(in the rows, 128 means zero)
A single turn carries every row of the set below to another of its rows. Some are shown first; where does it send the rows asked next?
Sizip: [156 116 108 123 120 159 175 158 126 173 150 115 135 120 126 135 126 169
 120 131 108 121 121 141 157]
sutuf: [ 87 143 150 159 112 116 165 121 128 142 144 111 104 157 140 154 136  95
 122  91 126 136 107  81 131]
fizaf: [105 138 151 163 118 117 179 163 116 153 110  97 118 167 131 150 128 121
 154 105 109 127 132  94 138]
Ren: [113 124 121 109 131 118 116 109 163 113 121 111 108 115 123 160 122  91
 104 174  97 159 107  88 152]
foref: [125 139 146 146 130 171  90 151  94 121 132 149 150 142 135 147 115 117
 113 109 127 106 160 145  81]
tunol: [152 144  86 148 144 126 193 125 119 153 143 146 150 109 106 130 143 125
 117 153 117 111 107 151 159]
pib: [145 138  98 128 114 153 184 134 122 152 139 138 139 113 109 131 105 172
 119 127 108 122 136 129 178]
lal: [102 126 131 124 146  99  95 121 163 136  95 122  94  92 123 144 132  95
  90 155 119 152 119 106 148]
Rosul: [101 100 128 116 156 118 105 114 148 113 125 110 110  84 124 127 107 104
  97 136 125 148 117  77 143]
zapom: [126 149 132 154 162 148 126 126 110 111 104 151 173 130 133 153 148  95
 130 151 147  94 163 150  99]
Mimur: [147 133 112 122 104 136 185 153 119 141 134 136 155 141  99 146 117 156
 134 156  90 135 117 166 152]
ropit: [ 95 112 157 178 107 106 155 139  97 147 122 122 113 161 136 132 112 101
 144  96 124 136 120 115  96]
Vep: [115 103 113 147 162  98 118 120 144 123 112 132 131  95 107 129 128  64
  94 174 106 126 126  95 138]
veri: [135 136 113 132 108 122 180 145 136 175 124 148 135 117 100 140 134 163
 105 140 110 127 125 170 170]
tiga: [122 117 134 121 142 130 101 142 141 122 134 100 100  88 135 137 120  86
  76 138 103 149 109  80 136]
Fosek: [111 145 147 129 135 144  95 124 102  90 128 149 155 147 128 156 124 105
 134 137 137 130 123 162  75]
zoful: [104 164 153 138 143 133  96 144 108 118 106 159 151 134 118 153 141 121
 116 117 150 114 145 175  91]
mar: [115 146 159 139 139 157 114 145  86  91 111 146 167 118 129 136 110 124
 119 109 144 117 161 149  91]

Rosul moves to pib
tunol moves to zapom
Where do these go?
Sizip moves to foref
Ren moves to Mimur
veri moves to zoful
sutuf moves to fizaf

A single turn carries every row of the set below to another of its rows. Some are shown first; where does it send the rows asked next?
rasi: [105  50 145 116  97 126 171  85  87 113 185 129  66  97 143 159 138 137
  78 144 135  82 155 116 107 125 140 157 153 133 157 108 115]
zem: [122 126 181 109 133 113 140  66  80 164 134 147 163 120 124 119 141 152
  86 138 163 139 143  94 152 156 110 128 125 123 175 160 150]
Kufet: [105 116 156 124  85 134 157 134  58 128  73 117  76  97 158 161 136 125
  65 153 159 120 150 138 113 130 137 158 177 139 121 106 116]
tivin: [113 111  91 116 147 100 148  97 118 184  94 101 128 130 140 115 159 106
  96 119 140  58 145 125 115 126 147 154 127 145 171 105 106]
nopo: [103  54 144 115  99 141 175  90  95 122 189 133  64 107 146 147 135 137
  82 138 126  84 141 106 112 119 141 156 142 136 151 111 121]
Rov: [111 119  82 102 158 104 139 111 121 178 116  93 142 135 131 124 155 117
 102 115 117  70 143 117 111 112 150 146 124 136 167 113 112]
Ner: [115 188 145 114  94  96 122  87 108 112 122 124 121 124 104 110  89 130
 117 114 137 122 143  79 100 107 136 131 169  91 172 136 110]
kagin: [107 120  85  90 171  93 142 103 105 165 118  84 156 129 124 128 156 132
  98 130 116  79 141 121  92 107 134 139 142 135 151 118 105]
Nelub: [125 183 143 125  87  93 118  88 118 119 112 134 104 123 116 107  90 112
 120 106 157 118 146  87 113 113 146 141 162  94 185 126 116]
Duf: [118 176 159 120  99  85 139  63  98 119  97 136 104 114 123  90  95 125
 108 131 177 124 130  92  89 109 117 139 184 112 161 125 105]
Dariv: [108 131 133 110  93 156 136 172  84 132 107 114  81 117 151 169 124 125
  85 125 118 134 141 119 131 108 161 154 149 120 129 117 142]
sog: [111 107  99 113 153  87 157  80 102 176  86  99 133 120 141 113 164 114
  87 138 154  61 146 134  98 126 130 151 146 151 160 104  94]
tak: [127 175 151 129  91  86 128  73 113 125  96 142  93 116 127  94  94 110
 114 117 181 117 139  95 107 114 134 146 172 107 177 120 113]
res: [134 122 174 109 139  94 125  69  85 158 134 148 158 114 129 131 140 144
  89 134 178 144 152 107 156 155 117 135 129 119 186 154 158]
Bogap: [106 112  97  96 169  82 152  84  95 165 102  87 150 120 130 122 161 131
  90 145 138  73 143 130  84 115 122 143 156 146 147 112  94]
Sugel: [112 185 154 110 101  92 135  72  96 112 114 125 121 119 109  99  92 138
 111 130 150 126 135  83  85 107 118 129 183 102 157 135 102]
Vuz: [129 123 175 113 130  97 126  69  82 155 135 144 164 114 121 136 142 145
  87 133 168 135 163 104 157 164 120 132 126 115 191 156 150]
neb: [130 122 177 107 142 104 133  67  84 164 133 150 157 117 131 120 139 148
  89 137 174 147 141 100 153 150 112 133 127 124 176 156 157]
gem: [112  48 139 106 113 111 162  88  87 106 192 126  69  95 143 167 136 139
  82 146 141  96 153 122 101 115 137 157 160 130 153 109 122]
giga: [108 122 144 128  78 153 148 153  79 139  81 123  66 110 161 158 131 113
  74 132 145 118 145 127 135 126 156 161 152 133 133 107 131]
vusap: [107  54 138 104 114 137 169  97  99 123 197 133  65 108 149 147 131 140
  89 137 126 101 130 107 108 103 140 156 143 134 145 113 133]
dile: [114  51 135 100 123 119 161  95  95 113 199 129  68 101 147 158 132 141
  89 143 136 107 137 117 101 102 138 157 154 132 146 112 133]
kot: [122 127 180 113 126 110 135  67  79 158 136 143 167 117 119 129 142 151
  84 136 158 131 157  95 155 165 116 129 124 118 184 159 146]
Zub: [103 122 149 102 105 125 149 140  51 113  93 104  95  97 146 174 133 143
  68 160 142 137 148 137  98 115 129 149 188 130 108 116 119]
pomuf: [105 131 135  95 111 138 135 163  66 115 113 102  99 110 143 180 125 143
  81 143 117 147 142 125 108 102 144 146 171 119 112 122 135]

Ner moves to tak
Bogap moves to Rov
zem moves to Vuz
Where do these go?
Zub moves to Dariv
nopo moves to gem

A single turn carries every row of the set below to another of its rows. Some are shown first; where does it send the rows asked next?
ruram: [152 125 121 102 133 184 132 148 141 134  73 162]
naz: [177 166  84 103 169 140  94 121 120 151 107 111]
Seda: [159 141 153 116 181 161 139 154 115 159  62 127]
fup: [189 152 103  98 130 157 132  90  97 120  91 181]
Lemos: [155 135 124 142 154 132 122 118  84 130 148 178]
vun: [180 122 151  87 161 134 132 163 148 156  73 169]
nep: [163 173 130 112 138 159 126 170 133 157 112 167]
nuga: [147 165 121 121 160 163  84 171  78 166  95 154]
sos: [142 115 106 106 131 170  88 167 112 151 109 182]
rapo: [187  94  77  92 153 152  90 126 114 132 102 130]
Kipod: [146 132  86  84 130 150 106  96  90 170  88 127]
Lini: [180  93 130  71 121 127  98 113  82 150 107 139]
sim: [149 147 138 112 131 181 109 142 140 134  78 144]
Tena: [212 128 102 102 164 140 153 107 110 168  55 161]
ravot: [162 136 119 118 142 131 160  87 138 168  91 158]
kuv: [177 149 160 101 168 147 110 157 116 175  58 129]
dedu: [190 135  87  61 147 111  92 122 114 177  98 152]
ros: [184 162 137 100 121 134 139 101 109 129  92 188]
rut: [133 110 132 110 171 161  99 142  97 167  53 142]
Tovo: [189 109 112 127 190 114 135 110  90 178 123 144]
dagu: [210 128 130  90 161 118  86 138 108 136 127 126]
Volu: [159 140 145 108 181 129 113 180  80 185 100 167]
kup: [129 146 112 119 155 178 115 166  73 162  96 164]
moro: [167 125 128 108 142 155 102 110  86 129 114 100]
vemum: [168 115 127  99 170 133  89 177  89 195  86 168]
doz: [199 136  98 118 167 152 123 117  45 142 101 159]
tib: [218 141 105 114 161 148 155 101 107 163  78 133]
lebo: [205 128 111 123 174 142 115 139  54 133 108 181]
Kuve: [152 123 112  90 134 151 107 174 105 157 108 205]
Ruve: [173 166 137  80 135 115 103 108  87 172 110 123]
kip: [182 122 111 101 192 124 119  88  94 126  72 164]
muvid: [171  98 148  89 137 149 111 149 146 166  70 156]
Gete: [178 127 116 104 153 112 143  87 144 154 112 167]
Damu: [182 102  90 140 197 137 135 127  85 169 109 150]
pur: [161 124 110 115 159 120 112 102  81 133 137 192]
nebe: [193 123 117 123 108 158 149 124  87 154 128 177]
Gazo: [185 155 138 100 125 155 101 177 133 163 113 172]
Seruf: [152  90 136  97 175 154 120 156  87 159  57 164]
gumez: [175 142 108 117 209 116 126 107 103 143  70 163]
dovo: [197 144 106 123 129 144 147 113  92 168 144 160]

nuga moves to vemum
Ruve moves to Lini
Where do these go?
lebo moves to Damu
ruram moves to nep
Gete moves to fup

